Some points, each followed by its number:
[ 54  44  -1 -14 -20  19 -33  34  79 -46 -77   7  -6 -61  34   2] 0
[ -9 -21  55  68  38 -13  30 -11 -26  -9  47  26 -30  -7  -1   5] 1
[  32    1   34   31   13   -9   25  -19  -31   18   24 -122   35   58
    3  -30] 2
[ -2 -14  25  29   2  11  11  -7 -20  -3  33  21 -30 -11   4   2] 3
[ 22 -41   8  23 -25  19  -3  48 -17   0  23  29  -8 104 -52   8] 4
[-28 -13  20  30  32 -23  18 -27 -27  23  20  24 -16  -1  -8   5] 5
[-59   2 -59 -43  -7 -22 -15  -3  26  -3 -31  37 -27 -23   3   6] 6
[ 10  13  -7 -12  -1 -14 -14  -2   5  24 -21   8 -16  16  -8  -1] 7
[ 52  20   2 -13   5 -38  -3 -23 -20  49 -13 -54  37  76 -28 -11] 8
[ 32  -2  13   7  11 -28  14 -32 -25  24  13 -24  22  30 -11  -3] 9
[  6 -30  66  69  23  19  23  22 -29 -13  52   2 -30  18   0  -3] 10
[  54   76  -57  -91  -16   53  -40   41    8  -31   18 -120   55   74
   -3  -37] 11
[-47 -30  -3  17  25 -27  28 -50 -37  12  37  68  20 -27 -19  22] 12
[-34 -24  25  32  15   7  19  16   7 -16   9   0 -30  -5   9   2] 13
[ 41  60 -49 -58  -3 -25 -18 -20  44 -34 -37 -27   4 -38  28  -8] 14
[ 46  65 -46 -65   5 -14 -17  -8  30 -26 -21 -90  28  16  18 -26] 15
[-31  20 -93 -81 -48  27 -41  27  51 -48 -43  -4  -1 -49  35 -11] 16
[-67 -38   7  24  19  -5  28 -15 -25  -4  42  15 -34 -35  14   3] 17
[ -8  -7 -20 -18 -10 -13  -1  -9 -13  23  -3 -81  15  67  -6 -26] 18
[ 29   0  39  28   2  12   8  10  -4   4   5  -1 -10  -3   1   4] 19
[-30 -11 -23  -7 -13   6  -5  -7 -12   4  10  45 -25 -10  -3   2] 20
[-21 -26  34  47  61 -57  45 -63 -40  18  39  30  18 -19  -8  15] 21
[ 45   2  44  15 -10  33   6  24 -16  -8  33  -7   1 -13   6   5] 22
[  -6    2  -42  -29  -25   18  -18   29    3   13  -18 -116   50   95
  -13  -35] 23
[-43  31 -70 -42   3 -26 -16 -18  79 -43 -80   3 -11 -58  36  -3] 24
[-17 -25  -3  -3 -35  30  -1  12 -20   2  28  90   7 -30 -20  33] 25
[-19 -46  60  57  11  25  24  33 -32 -10  56  -3 -28  15  -1   1] 26
[  9 -34  61  42 -19  48   9  41 -25  -5  42  13 -28  -1   1  10] 27
[ 25  29  -8 -11  22 -37  -8 -10  17  37 -48 -36  45  54 -27  -5] 28
[ 51  -6  18  -1 -62  74 -30  55  -6  -4   7  -1 -22  35  -2  -7] 29
New points follow, each followed by the numbers of its three nearest points above, nearest first.
[111  63 -12 -48 -51  35 -41  37  49 -51 -32   0  -6 -47  31   1] : 0 14 29
[ 40  44  -4 -14 -12   2 -26  14  85 -49 -87 -13 -13 -51  39  -4] : 0 14 24
[ 35  29  14   3  -9  14 -15  23  58 -34 -51  -5 -22 -38  28  -1] : 0 19 14
[ -3   1 -29 -27 -34  34 -25  49  18   3 -27 -72  34  65 -10 -22] : 23 18 28
[-10 -14  18  23  -5   7  13  -6 -21  -2  36  23 -32 -14   5   5] : 3 13 5
[ 22 -34  81  56 -11  46  19  39 -27  -4  47  31 -21 -22   2  18] : 27 10 26
[ 61  37  27   6 -22  33 -36  53  90 -44 -93   8  -3 -58  33   5] : 0 14 24
[ 11   0  23  23   2  -7   9 -24 -20   7  26  49 -34 -44   5  15] : 3 5 20
[-44 -31  20  38  17  -7  29 -21 -33   2  47 118  18 -46 -29  42] : 12 25 5
[ -5 -33   7  -6 -57  71 -18  50 -10  -2  10   0 -21  19   0  -5] : 29 27 22
[-27 -16  14  23   6  16   5  10  10 -18   0   1 -24 -21  18  -6] : 13 3 19
[ 44  37   7  -6 -23  28 -37  39  84 -48 -88   6   0 -57  36   1] : 0 14 24
[-23 -23  -5   4 -19  13  10 -10 -25   3  36 121  18 -49 -27  44] : 25 12 20
[-79 -21 -61 -45   6 -50   6 -32 -23  54 -10 -49  41  60 -25 -10] : 18 28 8
[ 37  -1   9   5  12 -36  10 -47 -24  25   7  23  18   8 -14  11] : 9 5 7
[ -7  -5  21  30  28 -21  19 -19 -17  12  17  23  -9  -4  -9   8] : 5 3 1
[-12 -40  44  30 -33  68   2  44 -27  -4  39  32 -15 -23   4  10] : 27 26 3
[  7  20 -13 -15  23 -40  -4 -14  14  36 -44 -51  43  57 -23  -9] : 28 8 18
[ -4 -26  -7 -15 -56  62 -21  47  -5  -6  11  -1 -20  14   4 -11] : 29 20 27
[-17  -7 -26 -11 -19  13  -8  -1  -9   4  11  39 -26  11 -11   4] : 20 7 3
[ 40  43   1  -9  -6   2 -24  16  86 -50 -83 -16 -15 -49  37  -3] : 0 14 24
[ 25 -38  66  48 -22  48   8  47 -24  -6  41  18 -26  28 -15  12] : 27 26 10
[ -4  -6  15  19   1  -4  10 -21 -19   5  25  45 -33 -40   6  12] : 3 20 5
[  4  26  -8  -5  -3  21 -28  42  90 -44 -96 -12 -10 -25  28 -10] : 0 24 14
[-98 -53 -20  -6 -13  20  16   8 -24   1  34   4 -30 -17  12  -1] : 17 20 13
[-14 -23  37  45  27 -13  35 -29 -36   4  54 112  14 -58 -24  44] : 12 21 25
[-18 -16  22  35  31 -25  28 -37 -28   8  35  34 -19 -23   0   8] : 5 1 3
[ 21  -2  -4  -4  11 -34   5 -40 -22  31   2  -6  25  28 -15   0] : 9 7 8
[  3 -14  40  38   5  13  14  -6 -23   0  33  12 -35 -11   7   0] : 3 19 1
[ 37  36 -21 -33 -36  16 -33  24  70 -45 -72  34   6 -72  30  13] : 0 14 24
[ 33  42 -34 -30  -8 -12 -11 -12  27 -36 -11  37  -4 -64  20   9] : 14 0 7
[-56 -24 -33 -15  -5   2  -5 -15 -18  23   4  27 -35 -14   7  -9] : 20 6 17
[ 81  82 -51 -67  20 -53 -13 -46   9  -4 -14 -93  49  32   7 -26] : 15 14 8
[-51 -33   2  21  21 -14  27 -36 -33   7  37  50   6 -24 -11  16] : 12 5 17
[  23   -2   13    9   11  -21   10  -26  -27   28    5 -127   37   57
   10  -41] : 2 18 8
[-30 -33  11  15 -16  23  13   5 -26   1  39  90   7 -35 -20  33] : 25 20 12
[ 32  51   4   5  68 -73   2 -32  61   8 -97 -79  48  17   8 -18] : 28 15 8
[ 29  -3  37  34  24 -21  28 -30 -35  23  26 -89  30  41   1 -21] : 2 9 8
